Families of rows that turns and mirrors carry onto each other, the same ones carrying the whole set onto itself: the rest of each named row's family, in list order:
10 families of 3 rows:
dud: [ 0.10  0.98 -0.50 -3.42  4.25 -0.96  0.00  4.48  3.52 -0.89 -0.22 -1.56
  3.09  3.07  1.61 -0.02  3.22  2.43  0.14]
rim: [ 0.24 -1.03  1.78 -0.86  2.17 -0.20  1.64  1.71  2.37  2.66  3.08 -3.88
  3.01  1.37  0.11  0.60  1.32 -4.17  3.79]
nazo: [ 1.59 -3.57 -1.76 -0.88  1.25 -2.35  2.71  2.35 -0.62 -0.56 -1.09 -3.78
  0.09  1.35 -0.14 -1.20 -3.51 -3.88  0.57]
Nopo: [ 1.38 -2.26 -0.76  2.74  4.63  1.32 -0.05  3.10 -0.10  2.96 -0.74  0.03
  3.12  2.35  1.78 -1.66 -4.77  0.31 -0.98]
riz: [ 3.36 -1.80  1.61 -1.84  4.48 -2.09  3.35  2.79  0.30  0.81 -0.14  0.95
  4.80  3.18 -0.83 -0.36 -3.78 -2.84  0.28]
suno: [-1.78 -1.58  2.26 -0.86  0.39  0.64  0.45  2.41  3.44 -3.74  2.21 -0.80
 -0.62 -0.01  0.53 -0.04 -3.48 -3.33  0.54]
Renuv: [-0.72 -2.58  2.67 -0.54  1.60  0.49  1.18 -0.21  2.53  1.55 -2.78 -1.36
  4.32 -1.04  2.61  1.89  0.94 -3.88  2.81]
Niziv: [-4.00  0.71 -0.62 -1.35  0.38  1.09  0.52  1.45  1.95  1.12 -2.78 -0.38
  0.96  1.00  2.54  3.97  0.22 -0.41  2.77]
bukov: [ 0.99 -0.87  1.90  3.36  3.87 -1.38  1.74  4.64  1.09 -0.36 -0.08 -1.68
  1.79  1.57 -1.69 -2.32 -0.54  0.96 -3.31]
sil: [-1.80  2.18  0.06 -3.12  1.47 -1.91  2.41  0.32  2.42 -2.96  2.22  0.83
  2.20  2.25 -1.02 -2.28  0.51 -1.66 -0.84]
pesob: [-2.06 -2.25 -2.82 -1.52  1.85 -0.77  4.24  2.14 -0.70  2.04 -1.67 -0.09
 -0.49 -1.09 -1.09 -0.73 -2.10 -1.25 -0.31]
guve: [ 0.02 -1.46 -0.23 -0.76  2.59 -3.11  1.50  4.48 -0.28 -1.50  2.46 -2.99
 -0.28 -1.38 -0.27 -0.81 -2.59  2.53 -0.42]
sageb: [ 1.68  1.36 -1.00 -3.46  1.15 -3.59  1.43  0.97  1.02 -1.74 -1.87 -1.28
  2.00  5.07  1.49 -0.11  0.76 -0.46  4.36]
Kamaz: [-0.56 -0.71  1.73 -1.43  3.10  0.72  3.10  0.05  0.34  1.03 -4.10 -2.72
  3.62 -0.65  2.38  2.35 -0.40 -3.49  3.30]
tode: [ 1.07 -2.54 -2.57 -0.03  0.85 -1.94  2.22  1.75  0.32  0.68 -0.59 -1.63
  2.25  2.09 -0.36 -2.63 -4.78 -4.34 -0.84]
Kar: [ 0.75 -0.96 -0.06  2.71  1.31 -1.60 -0.89  1.26 -0.61  1.11  3.05 -1.51
  1.25  3.04  2.41 -1.26 -0.92  3.75  3.81]
tofa: [ 0.98 -2.13  1.00  0.74  4.41 -0.06  0.59  0.66  2.65  4.31  0.89  0.72
  4.11  0.95  2.29  0.86  2.42  1.23  1.05]
voma: [-2.09  0.42  2.80 -2.62  4.23  2.73  1.43  2.13  2.81 -3.02 -1.89  0.50
  2.34  0.31  0.52 -3.55 -0.31 -1.89  2.49]
gavi: [-0.59 -2.37 -0.31  2.41  2.05 -2.68  0.43  1.22  0.46  1.59 -2.75  1.63
 -0.06 -0.41 -0.94 -0.22 -2.51 -2.07 -2.86]
Lus: [ 0.15  1.73  4.49  2.09  3.83 -0.46  1.90  2.86  2.81  1.91  0.66  0.28
  2.59 -1.29 -1.02  2.24 -1.13  0.88  1.34]
kos: [-0.56 -2.13 -2.22 -2.39  1.37 -1.57  0.53  4.37  0.56 -2.05 -3.47  0.94
 -0.82  3.95  1.29 -1.36 -0.12  2.00  2.80]
dazu: [ 0.87 -1.17  1.31 -0.72  3.11  1.17 -0.67  0.91 -0.06 -3.40 -1.48  0.57
  3.01  4.70  2.46 -3.88 -1.22  2.45  1.70]
zupef: [ 2.02 -2.20 -0.59 -2.18  3.23 -0.59  3.06 -0.66  1.59  1.97  2.60  1.91
  1.82  0.41 -1.17 -1.92 -2.99 -0.81 -1.87]
ruve: [ 1.01  0.58  0.00 -1.26  0.03 -3.16  0.70  0.84  0.10 -1.94 -1.26 -0.24
  3.08  3.99  1.40 -2.67  0.08  0.65  6.06]
lovo: [-1.09  1.07 -1.91  1.67  1.11 -2.66 -1.76  1.82  0.19 -0.49 -2.64  0.05
 -0.09  3.94 -0.43 -4.10  0.71  0.57  2.40]
molo: [-0.07 -0.22  2.89  1.43  1.73 -0.77  0.62  2.19 -2.05 -3.04 -0.46 -3.74
  4.36  4.68  2.07 -1.34 -1.30 -0.51  3.08]
tatok: [-1.83  1.80  0.77 -1.08  5.11  2.36  0.52  3.95  1.92  1.17 -1.27 -2.17
  3.19 -1.60  1.55  1.60 -4.16  0.08  1.16]
rel: [-1.52 -0.84  1.83  0.21  0.87  3.05 -0.94 -0.90  3.20  1.26  2.26 -2.60
  1.13  0.62  2.57  0.94 -0.36 -1.22  2.77]
bati: [ 0.75  2.86  1.34  2.00  2.99  0.03 -0.73  5.09  3.81  0.54  0.37 -1.60
  1.49  4.33 -0.63 -1.74  0.26  1.45  2.79]
denat: [-1.38  0.09  1.87  0.91  1.82 -0.53 -1.28  1.03  3.28  2.59 -2.82  1.86
  0.10 -0.98  0.30  1.45  1.10 -1.31  4.59]

Same family as kos: Niziv, pesob
Same family as tofa: Nopo, Kar
Same family as sil: suno, voma
Same family as molo: rim, riz
Same family as dazu: zupef, rel
Same family as Kamaz: nazo, sageb

Families of rows that turns and mirrors carry onto each other, the same ones carrying the whole set onto itself: the rest of each named row's family, in list order:
8 families of 4 rows:
Fepun: [ 0.28  1.57  1.14  0.70  3.81  1.45  0.91 -0.67 -2.27  1.49 -4.64  1.29]
Betun: [-1.88  0.34 -1.45  1.78  2.86 -1.23  0.98  0.74 -0.87  1.15 -5.58 -0.33]
vuvab: [ 2.47 -1.44  1.17 -1.03 -0.67 -1.96 -1.06 -2.57  2.24 -0.73  1.99 -0.61]
sut: [ 3.92  1.75  0.55 -0.17  1.04  1.11 -0.86  3.34  0.54 -0.31 -1.52 -1.33]
tafu: [-3.02 -1.37 -2.35 -1.28  1.80 -2.68  1.54 -3.26 -1.49  0.57 -0.50  0.50]
ginup: [ 1.65 -1.16 -2.11 -1.42 -1.03 -4.55 -1.08 -1.20  1.35  0.67  1.72  0.04]
gir: [ 1.44  0.01  1.35 -2.51  1.49 -0.54  1.06 -5.56 -0.35  1.72  0.72  0.95]
bubo: [-2.28 -0.12  0.65 -2.04  1.58 -0.34  1.88 -5.55 -0.03  1.48 -0.25  0.72]
Vog: [ 2.30  0.35 -1.87 -1.17  0.46 -1.74 -2.66 -1.22  0.87  0.29  3.08 -2.59]
zefe: [ 3.59  1.99  0.35  1.60  2.46 -0.75 -3.41  1.12 -0.19  1.74 -2.16 -1.71]
mipid: [-3.33  2.11  0.50 -1.93  0.67 -3.03  0.84 -1.72 -1.09  1.82  1.87  2.32]
dezin: [ 1.95  1.48  0.57 -0.64  1.92  2.31  0.81  1.87  1.12  0.15 -2.88 -2.74]
nani: [-1.26 -0.28  0.72  1.22  3.98  1.26  1.42 -0.40 -1.80 -0.69 -4.51 -1.12]
pepuz: [-0.17  2.75  0.66 -1.22 -1.47 -2.89 -1.05  1.46  1.66  1.04  2.50  0.50]
Saf: [-1.91  1.56  0.20  1.65  3.73  0.25 -0.64 -2.08 -1.11  2.64 -4.67 -1.22]
Mor: [-3.23 -0.92 -1.19 -1.64  1.25 -0.40  2.79 -4.20 -0.09  0.83  0.07  1.85]
depa: [-1.16 -1.89  0.12 -1.33  2.60 -0.94  1.33 -4.83 -1.69 -0.73  0.02  0.65]
golo: [ 1.81 -0.58 -1.01 -1.90 -1.27 -1.10 -0.10 -0.40  2.42 -0.10  3.15  0.15]
poki: [ 0.65  0.69  0.26 -1.33  4.56  2.32  1.73 -1.63 -2.98  0.63 -2.54  0.22]
gutus: [ 1.34  0.21  0.20 -2.71 -1.19 -0.58  0.14 -1.37  3.02 -0.24  2.66 -1.64]
guli: [ 3.90  1.06  0.53  1.29  0.44  0.15 -1.33  3.48  1.26  0.66 -1.78  0.78]
pif: [-0.46  3.95  0.92  0.62  1.00 -1.32 -0.65  4.47 -0.10  1.09 -1.36  0.18]
poga: [ 2.71  0.75 -0.40  1.36  0.28 -3.05 -1.80  2.99  1.71  1.08 -3.29 -0.68]
dor: [-4.11  1.58 -1.65 -0.80  0.27 -1.36  1.58 -3.04 -1.34  3.12 -0.23  1.35]
subi: [-3.50  3.47  0.84 -0.06  2.52 -1.07  1.12  0.90 -2.87  1.68 -1.82  1.96]
mina: [ 2.93  0.33  1.96  1.33  0.83  0.12 -1.09  1.82  2.32 -0.75 -3.14 -2.08]
laf: [-1.79  3.01 -0.47  1.51  1.78 -0.64  0.44  0.79 -2.24  3.08 -4.32  1.56]
Mig: [ 2.95  1.14  1.61 -1.99 -0.49  0.08 -0.26 -1.48  3.92  1.16  0.41 -1.95]
sen: [-0.13  1.58 -1.98 -1.73 -1.93 -2.16 -0.38 -0.01  0.62  1.80  3.45 -0.05]
dakov: [-1.22  1.01  0.53  1.66  3.09  1.05  1.50 -0.22 -1.23  1.86 -5.18  1.94]
bove: [ 2.07  3.25 -0.83  0.69 -0.59 -1.23 -1.64  3.97 -0.31  2.10 -0.70  0.18]
vop: [-3.26 -0.30 -1.63 -1.29  2.44 -0.69  0.32 -4.68 -0.53  1.16  1.10 -2.06]

Same family as pif: mipid, pepuz, subi
Same family as golo: Mor, guli, dakov
Same family as laf: dor, sen, bove
Same family as dezin: gir, poki, Mig
Same family as zefe: Vog, Saf, vop
Same family as nani: vuvab, depa, mina

